One vector is turned by the same rotation once a tick. Each row is the vector after some number of ticks, and that number follows the row.
The counts run from 0 to 262.
[158 163 126 119 161 127 106  96 122 125 165 126  95 155 111 148 118 128
  97 103 110 106 130 115  88 136 129 102 115 133 135 122 155 168 139 106
 119 138 201 149  67 145 133  91  90 116 179 164 152  92 166  75 122 161
 137 125 127 128 127 103  93 113 137 100 179 175 141 161 118 130 109 132
  88 101 127 126 106 127] : 191
[129 173 107 147 100 119  72 127 114 168 157 150 112 161 137 169 155 142
 158 150 123  80 118 126 133 157 112  94  92 142 144 100 118 189 126 100
 187 117 136 190 121 118 126 136 104 154 164 173 112 129 134  77 117 151
 132 121 129 115 146 112 134 112 159  84 157 170 136 116  87  97 133 102
 153 120 110 119 137 164] : 227
[158 175 102 135 123 130  96 128 103 172 168 146 111 168 148 144 139 128
 127 134 110  97 130 142 133 164 107  95 111 127 134  98 155 172 101  75
 163 137 196 170 119 100 107 114  92 145 168 159 121  83 139 113  88 150
 143 109 136 131 104 109 115 123 115  94 136 198 107 125 102  83 129 137
 129 110 144 149 127 137] : 57
[159 150  86 105 122 142  78 128 131 139 154 154  98 118 127 147 108 113
 102  88 133 136 115 128 132 156 124  74 104 145 161 144 163 163 102 121
 143 121 123 152 103 105 106 107  99 111 167 110 142  92 158 113 108 139
 120 131 122 144  79 115 135  74 138  83 136 164 118 127 119  89  75  93
 103  93 129 172  94 182] : 88
[166 154 118 168 102 132  80 118 113 174 156 160 115 162 133 146 160 128
 155 122  89 132 128 153 118 176 111  90 106 157 123  92 119 165 131  87
 146 136 177 189 120  88 118 142 131 141 170 186 116 120 162 103 120 147
 132 123 138 146 127 140 119 130 161  96 141 180 129 112  78 104 141 113
 109 116 116 120 132 148] : 148
[169 151 120 108 162 120 110 145 107 113 167 141 125 168 131 175 125 153
 101  89 192 108  82 113 113 168 111 102  92  93 111  91 151 134 141  99
 121 138 142 176 131 117 160 105 137 136 188 153 152 125 164  72 117 145
 134 141 117 128 106 176 107 104 147  71 140 164 110 116 122 127 125 108
  96 130  85 125 149 105] : 212
[169  83 120 134 183 161 112 132 141 118 131 107 109 138 133 164 117 134
  90 106 163 153 108 147 121 128 120  87 117 184 120 198 134 144 158 121
 116 133 162 168 125 140 164 118 120 132 136 134 159 138 147  89 128 154
 101 129 147 100 106 175 114  99 168  94 145 132 123 153 126 120 116  91
  67 104 112 115  87 142] : 97
[140 165  83 132 130 132  94 105 123 141 171 102  73 159 134 139 120 126
 123 127 116 104 120 156 132 147 139  98 133 139 128 122 123 153 100  85
 153 122 201 148 115 119 150  97  56 133 158 173 131 136 135  86 117 133
 120 107 141 107 119 119 115 134 104  96 164 198 153 152  72  90 141 148
 131  91 138 134 113 117] : 193
[158  87 116 127 180 139 108 154 135 106 141 104  92 165 125 170  80 136
  93 114 179 124  74 128 135 128 118  74 130 151 109 170 160 128 136 104
 132 116 131 152 142 138 174  89 102 111 136 153 159 150 103  67 137 133
 101 137 138 104 106 191 138 112 129 100 158 139 101 149 100 122 142 118
  77 112  97 103 108 101] : 18
[158 128 137 133 163 130 103 164 127 118 135 141 100 148 100 173  70 121
 100 138 162 122  95 105 105 155 117  76 131 133 129 145 192 162 133 108
 159 105 100 142  99 153 137  72  91 107 150 142 137 116 107  76 139 147
 108 138 114 136 111 129 134  75 137  86 149 127  86 147 112 121 129 123
  67 103 101 113  95 116] : 165
[121 168 114 134 106  87 106  98 113 166 167 146  82 176 144 151 159 127
 135 161 104  67 114 127 131 139 134  98  93 130 128  90 136 182 116  98
 184 128 155 160  99 142 124 115 111 126 180 157 128 114 142  60 112 155
 138 116 140  98 151 116 115 138 147  99 156 187 130 130  82 112 134 100
 141 116 112 121 117 140] : 137
[156 121 152 125 146 112 101 152 117 138 133 171  85 180 112 156  88 117
 122 131 139 116 101 113 109 146 131  64 125 140 141 132 175 168 145 119
 156 110 100 134 105 137 136  67 107  93 174 140 134 118  96  81 138 169
  93 137 128 136  91 153 131 106 136 109 123 145  95 141  71 136 138 105
  64 119  89 100  89 141] : 164
[145 168 101 145 104 155  73 125 129 128 159 136 126 135 100 172 120 146
 137  92 121 117 131 126 104 173 102  93 113 150 126 124 144 196 136 116
 140 119 148 192 104  97 132 140 111 120 170 171 117 106 196  88 120 128
 134 137 124 138 139 124 141  90 161  65 175 154 129 123 122  98 123 118
 126  94 121 143 136 155] : 90
[194 161 127 104 160 110 114 118 106 119 154 147 100 161 134 158 137 134
 106  78 160 138 120 132 107 138 134  93  99 129 112 109 156 156 162 122
 106 156 152 160  71 128 152 101 139 112 171 125 159 104 176  86 110 142
 147 134 131 135  92 151  98  89 159  75 171 151 154 141 130 117  93  82
  70 112  88 121 110 138] : 43
[136 127 103 104 149 143 124 140 120 121 137 111 115 134 155 156 101 141
 101 142 178 111 123 109 149 114  94  73 110 172 120 175 181 176 113 122
 150 140 156 167 121 116 160 105  98 119 154 132 135  91 135 117  93 143
  88 141 143 113  95 133 157  79 127 114 128 164  53 165 139  83 121  91
  82 135 142 142  84 142] : 199
[145 143 114  87 164 129  88 105 133 165 147 131 105 163 138 145 134 135
  73 121 110  80 107 123 116 154 116  99 128 122 168 114 167 151 113  88
 154 135 185 143 131 126  99 121 121 125 188 163 149  79 152  89 120 184
 121 144 136 118 110 127  90 127 119 108 137 196  91 141 109 129 107 151
 115  91 118 157  90 134] : 247
[199 120  99 127 166 171  87 140 128 148 127 136 127 108 129 181 119 134
 114  99 164 153 128 160 114 167 102 103 110 144 124 143 135 151 144 102
 122 139 168 206 121 126 137 124 121 153 149 142 144 109 166  98 127 138
 151 115 128 138 100 154 111  72 161  60 148 144 133 123 160  95  98 115
  80  89 110 141 119 153] : 234
[148 178  93 136 141 131 107 125 120 135 170 125 113 143 130 128 136 128
 116 123 138  88 114 116 143 151 104 109 103 132 156 113 112 160  88  63
 132 119 204 153 148 112 119 125  70 153 148 179 110 120 122  88 123 148
 105 109 136 122  98 101 101 132 114 104 121 194  95 148  82  72 131 132
 117 138 164 155 109 145] : 114
[141 126 118 143 137 129 105 122 155 141 120 146 105 139 121 135 152 125
 121 146 134 105 112 130 147 134 108  80  93 173 165 160  96 168 103  84
 153  82 140 155 126 121 123 145  86 123 115 170 113 135 125  78 129 133
 101 104 135 108 121 113 119 113 155 100 131 141  94 164  62  67 119  91
 119 124 151 121  69 181] : 172
[163 107 113 158 147 142 101 144 142 166 114 115  99 137 163 183 128 141
 142 178 168 123 123 169 153 136 104  80 109 180 129 186 118 163 118 117
 176 109 129 195 134 126 139 134  91 151 107 136 115 142 115  92 121 136
 112 103 154  95 115 153 139  86 160  86 145 121 105 133  97  80 118  75
 127 123 134 121 100 160] : 230
[163 122 134 117 151 155  81 103 128 117 154 124 116 172  98 164 121 143
  96  95 118 123 121 138  99 153 106 105 112 140 114 123 164 156 159 103
 105 132 199 175 103 128 151 131 123 117 173 186 154  95 179  74 132 144
 141 136 130 124 123 136  90 115 150  94 180 174 140 159 119 134 126 161
  93  87 116 117 117 127] : 101
[156 136 120 192 121 148 114 146  98 160 147 131 104 159 146 156 121 126
 162 151 133 143 112 145 136 155 119  90 110 166 116 135 121 157  98  80
 167 109 169 199 130 108 147 112  80 139 134 178  98 167 117  93 124 118
 111  90 138 128 120 151 150 116 135  90 156 166  89 128  68  86 159 116
 105 135 153  96 128 129] : 60
[144 153 122 133 114 114 121 124 117 141 146 138 111 181 127 118 147 128
 138 129 118  96 132 119 151 140  95  94 101 158 139 123 128 187  92  70
 128 100 185 143 121 113 121 129  98 125 137 188 104 104 124  99 108 159
 103  99 147 122 104  89 115 132 131 111 117 184  94 173  68  75 133 115
 115 146 159 124  85 167] : 115
[161  91 137 165 141 154  95 128 124 161 107 141 124 141 133 176 107 127
 123 139 139 139 120 129 116 121 101  75 105 197 123 185 143 182 144 135
 143 126 137 186 129 130 157 131 121 127 137 166 128 132 126  83 138 146
  91 128 143 116 131 169 152  87 184 104 146 121  93 157 107 116 137  78
  72 117 124 107  92 163] : 6
[164 112 121 148 148 134 100 102 138 123 152 131  85 165  93 121 146 113
 112 111 102 149 111 146 130 154 138 102 121 156 124 125 112 124 105  62
 123 111 197 173 112  93 137 149 111 108 144 194 129 122 198  87 119 127
 121  99 145 125 100 157  96 130 131  96 168 167  97 167  71 104 128 143
  86 103 129 111  90 127] : 13
[146 130 120 163 150 116 116 126 112 169 142  94  81 175 151 173 132 138
 142 157 142  84  97 156 120 129 147  96 115 153 109 123 120 149 138 112
 173 126 173 162 116 151 175 104  82 146 150 156 141 163 113  62 132 145
 130 107 153  91 149 148 116 127 131 103 160 169 153 123  82 118 156 105
 118 129 105  94 117 110] : 49
[148 101 115 137 126 147  98 107 164 118 159 113 102 194 103 117 136 128
 125 121 116 134 109 152 136 149 114  90 126 144 111 137 122 129 120  76
 139  96 173 175 147 101 153 145 104  98 133 199 143 120 167  86 110 117
 128 112 156  94 100 182 116 132 134  93 157 169 103 153  63 107 147 153
 120 100 122 106 103 138] : 14
[138 101 112 144 128 133  83 123 132 148 124 127  88 175 142 162 152 126
 138  97 135 134 117 152 134 141 131  84  99 186 109 160 115 172 159 140
 133 133 135 155 152 111 149 145 139 129 153 160 141 150 123  80 141 158
  97 136 156 101 109 183 142 125 181 111 133 157 130 125  81 122 154  56
 101 119 104 124 107 170] : 95
[186 161 104 147 172 159  93 139 106 168 139 141 131 103 155 192 119 134
 106 109 149 144 132 134  99 162 119  94 107 141 144 141 150 164 125 116
 135 155 186 194 113 130 116  98 104 162 172 123 139 121 131 112 127 166
 128 126 127 152 105 125 119  68 140  79 129 175 120 114 145  87 105  95
  77 109 118 146 126 148] : 144
[163 140 116 160 149 132  87 131 124 168 152 135  81 156 123 151 119 123
 126 138 103 103 105 137 109 158 136 103 132 150 145 134 133 152 114  69
 158  91 183 150 130 141 120 100  56 139 148 186 115 164 101  74 154 159
 112  92 138 130 129 124 105 138 118 108 142 176 117 139  56 109 157 161
 112 113 126 128 112 140] : 250
[165 109  95  86 161 140  84 114 142 128 145 129 100 163 147 150 133 124
  71  76 149 142 104 144 134 150 115  92 106 145 128 160 155 141 152 121
 114 157 176 142 147 105 131 119 143 127 180 129 174 101 162 107 113 165
 121 147 158 122  74 160  94 119 132 100 134 177 136 127 121 121 110 105
  93  91  99 161  87 160] : 99
[160 126  99 116 142 158 102 155 140 112 161 125 125 105 107 164  77 140
  96 107 171 127  99  97 139 146 108  77 110 142 143 166 164 160  99 106
 144 105 130 169 120 111 145 113  81 105 155 137 125 119 151  88 121 124
 103 146 122 142 101 141 147  64 133  82 144 139  59 167 129  92 121 119
  80 120 140 150  87 131] : 256
[127 121 126 134 126 118 103 136 101 149 139 109  84 199 141 160  97 136
 136 121 122 115 106 143 111 137 122  81 131 153 102 136 159 166 154 108
 156 127 156 133 131 128 168  85  96 122 175 175 135 159  89  66 147 155
 110 133 158 104 120 165 140 141 133 121 142 175 129 146  57 136 187 114
 113 123 107 104 115 125] : 106
[174  93 108 148 150 171  92 155 120 149 116 123 116 111 147 180 109 138
 106 105 166 150 119 136 120 142 105  90 115 187 123 194 137 152 145 132
 134 137 167 188 145 130 150 118  97 145 140 137 137 151 109  94 137 150
  91 129 143 127 121 175 149  81 163  89 138 137 113 132 109  95 135  87
  72 114 118 140 108 154] : 7
[146 127 115 109 161 105 115 127 149 121 175 106 121 196 128 147 154 164
 116 158 156  62 107 145 151 148  98 116  89 105 124 109 124 134 122  61
 161 110 150 166 152 134 153 136 119 142 155 168 133 117 159  57 107 141
 150 110 134  76 100 134  84 138 124  73 151 162 120 141  97 105 123 158
 154 127 121 115 113 123] : 215
